In the data rows, 128 means zero.
Some points:
[107 144 129 128 120 124 129 153 155 154 133 137 163 132 168 111 157 108
 153 112 145 139 158  92 172 124 137 137  85 147 164 100 172 128 107 102
 174 119 110 120 152 145 135]
[183 100 161 162 154 163  85 138 138 117  93 119 111 134 130 177  98 126
 115 102  93 142 110 154 118 120  89  93 156 143 116 154  93 163 161 119
 105 119 170 102  93  92  97]
[135 148 141 137 128 139 112 126 129 138 123 146 137 141 121 143 125 135
 122 113 111 121 125 128 128 115 114  96 128 135 124 137 110 119 133 119
 107 128 145 109 125 128 113]
[143 124 133 138 111 133 106 150 111 138 141 146 119 123 115 159 135 162
 131 123  93 104 121 154 131 102 133 120 127 118 122 140 110 128 147 136
 132 111 145 137  92 110 133]
[111 158 139 135 128 130 121 135 155 166 121 137 163 138 153 122 131 103
 139 110 137 141 160 101 171 123 129 129  96 151 159 106 172 137 116  93
 161 111 119 112 146 136 124]
[105 133 135 145 137 142 148 125 146  79 114  84 154 121 119  86 155 111
 122 124 137 134 155 128 152 143 133 112 107 132 114 123 110 137 102 128
 122 170  85 120 127 136 118]
[101 156 109 105  94  87 166 134 120 143 156 163 111  83 114  81 132 145
 165 120 154 104 138 154 115 113 135 173 121 108 128 127 128 101 121 128
 134 161 119 153 145 163 170]
[114 152 108  91  61  75 141 148 102 124 176 154 102 142 123 113 182 142
 154 145 137  72 112 110 122  66 134 163 133  96 189 153 154  93 132 128
 149 103 145 166 129 128 143]
[154 117 153 152 128 146  99 144 120 128 124 128 128 114 105 149 118 157
 116 111 102 118 128 154 128 109 130 100 122 127 114 154 102 146 146 128
 108 128 136 106  92 110 120]
[105 127  94  95 111 102 151 139  93 113 157 137  93 113 115 126 123 150
 111 187 128 104  97 128  94 100 159 167 160  78 105 138 137  93 147 188
 121 103 128 158 112 119 155]
[158 125 161 153 137 148 110 129 138 108 113 128 119 105 124 128 112 133
 128 102 111 139 132 145 130 137 119  81 124 141 108 147 102 146 134 111
  98 136 119  84 118 128 104]
[131  85 110 115 111 108 137 174  93 115 150 146  76 109 101 119 155 182
 135 166 111  82  92 136 118  86 165 135 139 103 115 161 137 101 149 154
 119 128 119 165 124 145 154]
[108 141  85  95 103 104 147 152  93 135 175 128 102 124 119 127 133 146
  83 176 119 103  86 119  86 107 172 158 146  85 102 123 128  93 152 179
 141  86 136 151 110 110 168]
[112 157 138 133 120 127 121 137 155 165 128 128 163 138 156 119 135 102
 142 112 137 138 165 101 172 122 137 132  93 150 158 103 172 137 113  93
 164 111 119 117 149 136 129]
[131 142 119 127 171 150 121  79 138 136 115  84 154 160 145 120 112  91
 108 137 171 166 140 119 104 181 154 142 139 144 103 102 137 128  99 128
 126 170 102 123 156 110  98]
[180  84 150 170 162 171  84 113 129 131  83 119 111 130 138 187  81 127
  98 117 102 151  96 136 117 138  84 104 169 141 102 159  75 163 181 111
  95 136 179 112  90  92  96]
[112 156 115 125 162 144 134  71 129 100 109  75 163 157 143  93 120  88
  86 126 180 184 141 128 115 169 160 147 124 134 114 129 146 137  98 145
 146 170 102 118 163  84 110]
[119 110 104  92  86  84 150 127 102 135 157 172 102  97  93 107 126 176
 164 153 145  80 124 128 117 106 111 158 147 103 134 140 128  93 145 136
 111 111 153 146 116 154 170]
[159 117 163 161 137 153 100 132 120 106 114 119 119 108 105 137 115 145
 115 107 102 124 142 163 127 124 133  92 119 135 109 157 102 154 140 119
  90 145 119  89 100 119 112]
[110  92 106  90 103  88 174 134 129 174 184 181 119 105 115 114 180 130
 176 148 119 105 109 136 135 142 133 150  99 116 173  93 110  93 116 128
 147 136 136 181 156 189 170]
[ 99 119 106 103 120 111 145 109 155 158 129 172 137 187 158 133 122 118
 134 131 154 129 133  57 153 135  92 135 125 141 179  98 146 119 101 128
 139  77 145 178 146 154 137]
[175 121 147 149 145 153  92 124 129 142 114 146 111 145 141 178  98 118
 131 105 102 143 108 145 122 125  86 113 153 139 129 141 102 154 156 119
 117 103 179 117 101  92  98]
[128 141 111 129 154 139 137 104 138 150 128  84 137 154 158 129 129  81
 130 145 163 172 156 110 103 185 153 150 156 141 106  86 137 128 106 136
 146 136 102 134 151 110 110]
[155 115 150 152 128 141 111 137 111 102 126 128 111  99 107 144 122 149
 121 117  93 121 130 163 123 122 137  93 135 125  99 154  93 137 148 136
  99 128 128 101  95 119 122]
[ 76 166 115  94  94  83 181 144 129 124 141 137 137  96 122  90 154 115
 142 107 154 115 126 136 126 112 121 169 110  97 147 115 146 110 115 119
 166 128 119 153 164 163 172]
[177  77 157 175 179 173  75 112 120 127  72 110 119 138 140 184  80 134
  86 125  93 150  92 145 121 124  93  92 151 141 108 161  75 163 178 102
  96 136 162 104  89  92  93]
[159 118 163 158 137 154  98 157 120 102 116 119 128 105 100 145 114 147
 107 111  93 123 140 172 123 117 135  92 125 129 107 159 102 154 143 128
  98 136 128  94  90 110 111]
[123 150 118 132 171 147 118  73 138 111 108  84 154 153 137 115 111  99
  76 138 171 172 142 119 109 174 162 146 138 139 116 118 137 128  99 145
 125 178 102 121 155 101 105]
[102 197 127 107 128 104 149  98 164 154 131 137 128 167 160 119  83 128
 173 108 154 135 152  92 151 139 131 145 128 145 153 134 172 137  84 111
 112  86 119 129 136 154 133]
[110 123  81  94 103 116 146 139  85 135 173 128 102 111 116 128 142 150
  93 174 119 104  88 145  79 108 178 143 149  88  87 137 128  93 155 171
 146  86 136 144 110 110 166]
[106 127 141 149 145 144 145  93 155 118 100  84 163 135 129  86 137 100
 116 109 145 147 156 110 161 166 119 114 100 150 137 103 128 146  95 119
 127 170  85 116 147 145 105]
[108 109 103 104 120 112 148 132  85  70 137 128  85 101  91 130 121 153
 114 183 128  99  89 154  83  98 154 150 158  84 110 156 137 101 143 171
 104 119 110 143 120 128 146]
[174 120 151 146 137 150  93 141 138 133 116 146 111 143 133 180 103 116
 132 102 102 142 114 145 121 123  90 115 150 140 134 146 110 154 154 128
 117  94 179 116 101  92  99]
[133 141 161 148 111 136 112 186 129 120 128 119 137  98  99 123 129 146
 123 110 102 115 143 154 135 111 155 103  99 128 123 151 128 146 130 111
 114 128 110  95 104 110 128]
[107 141 128 128 120 122 134 159 155 153 137 137 163 130 169 113 167 110
 147  99 137 139 157 101 169 119 135 136  86 143 165 100 163 128 105 102
 179 128 102 127 155 154 142]
[164 119 159 150 137 149  99 146 129 121 115 137 119 129 118 157 114 129
 120 103 102 136 126 154 121 123 110 102 127 136 131 152 110 154 144 119
 109 119 153 102 103 101 105]
[112 111 100 102 103 105 155 134  85  73 128 128 111 101  88 125 137 156
 110 162 102  97  95 163  99  98 117 150 154  78 116 137 128  93 143 171
 139 111 128 151 122 136 152]
[135 106 138 162 154 165 114  87 129 102  96  93 145 120 112 124 121 134
 100 125 102 133 141 128 146 137 109  97 144 133 111 132 102 128 129 136
 100 161 110 107 108 128 104]
[145 129 155 162 162 168  94 102 129 114  81 110 154 130 107 147  88 131
  78 111  93 136 129 136 138 120  91  90 146 139 115 135 102 146 139 128
  98 153 145  97 107 110  97]
[100 146 126 134 128 138 154 129 146  82 131  93 145 129 119  78 166 108
 135 132 137 132 152 128 146 147 148 123 105 133 107 114 110 137  96 136
 132 161  76 133 139 136 124]
[113  99 112 107 145 101 142  88 138 154 136 163 128 181 156 132 130 132
 147 131 163 133  98 119 153 144  69 150 121 144 161  77 137 119 106 128
 142 128 170 165 170 172 136]
[133 124 162 152 145 148 112 128 155 134 117 110 163 125 129 114 123 118
 112 100 137 145 164 128 152 148 138 109  92 160 140 127 137 163 109 102
 120 161  93  91 137 128 105]
[109 155 138 134 120 128 122 145 155 158 121 128 171 136 157 120 135 103
 146 113 137 137 166  92 176 122 132 133  93 150 159 103 181 137 116  93
 166 111 119 114 146 136 130]
[112 151 138 125 145 134 137 114 164 124 100 128 128 153 146 125  73 119
 128 116 154 143 140  92 141 145 120 131 133 150 160 114 146 154  96 119
 101 119 119 134 131 145 117]
[119 164 135 127 120 122 134 112 155 147 134 146 154 146 157 114 137 102
 166 116 145 136 157 119 154 152 123 119 107 158 134  91 137 128  99  93
 138 128 119 133 166 154 113]
[127 142 147 139 137 133 121 110 155 153 127 119 154 143 150 109 143 108
 142 107 154 143 162 119 155 151 145 124  85 161 150 112 146 154  97  93
 132 153 102 114 154 145 114]
[148 118 159 151 154 152  97 129 138 142 110 137 154 148 137 139 105 115
 112  97 128 151 138 119 145 129 115 103 112 157 142 134 119 172 128 111
 113 145 128  92 126 110  97]
Along one direction, these points spread out more than along any other. Take the direction at right angles to it along which they spread out most. Go by this last direction. How many in every 100 of the points above lie lower along it than each point below? Answers are rounded to whole numbers. More than half of the points above lie lower than the first one.
[ 94 141  82  86  69  84 182 129 120 153 180 163 119 105 139 109 182 139
 175 148 128 106 121 128 113 109 125 166  99  96 130 128 163  93 112 136
 155 128 110 150 139 154 163] ~ 28
[142 112 157 157 145 137 115 146 164 140  97 110 137 156 161 137 124  99
 128 105 137 156 129 110 135 157 130 118 110 163 144 119 119 163 121  85
 124 153 128 112 139 110 100] ~ 77
[144 103 106 109 128 117 135 119 102 103 119 119 111  88  80 144 138 164
 132 161 128 100 100 163  88 121 115 131 172  95 118 137 128  84 144 162
 100 119 145 140 110 136 151] ~ 13
[119 145  87 112 128 115 139 117 120 160 151 110 111 173 169 139 150  96
 133 149 145 153 139  83 114 164 158 168 137 129 130  94 146 101 120 145
 189 136 119 159 159 110 131] ~ 57
[122 124  87 103 120 132 140 144  76  86 148 101 119 116 102 131 135 142
 120 159 111 121  99 163  86 105 147 135 157  85  70 159 137 110 164 154
 170  94 136 134 112  75 157] ~ 11
[124 103 112  93 103 107 137 144  93 121 136 146 111 101  84 131 109 156
 136 161 137  89  89 128 110 110 110 137 169  98 117 161 119 110 161 154
 120 103 170 154 100 136 160] ~ 9
[137 128 135 119 154 116 143 100 155 140 125 146 128 144 149 119 131  96
 147 121 163 153 135  92 124 157  89 144 125 147 151  79 146 137 107 111
 115 119 153 132 161 154 132] ~ 70
[125 118  97 112 103 100 141 137  93 108 139 146  85 111 121 146 136 143
 141 150 111 108 113 110 108 114 120 144 171 100 115 130 102  93 158 171
 145 103 145 159 119 145 153] ~ 13
[124 157 139 129 120 123 132 110 155 144 133 137 145 141 163 112 133 103
 165 110 145 142 154 119 155 159 124 117 105 160 135  92 137 128  99  93
 138 128 110 131 166 154 111] ~ 94
[138  72 116 115 120 118 131 176  93 133 151 146  76  85  92 127 149 179
 138 161  93  91  89 145 110 100 155 125 139 103 107 162 119 110 155 154
 113 145 128 151 122 145 159] ~ 0
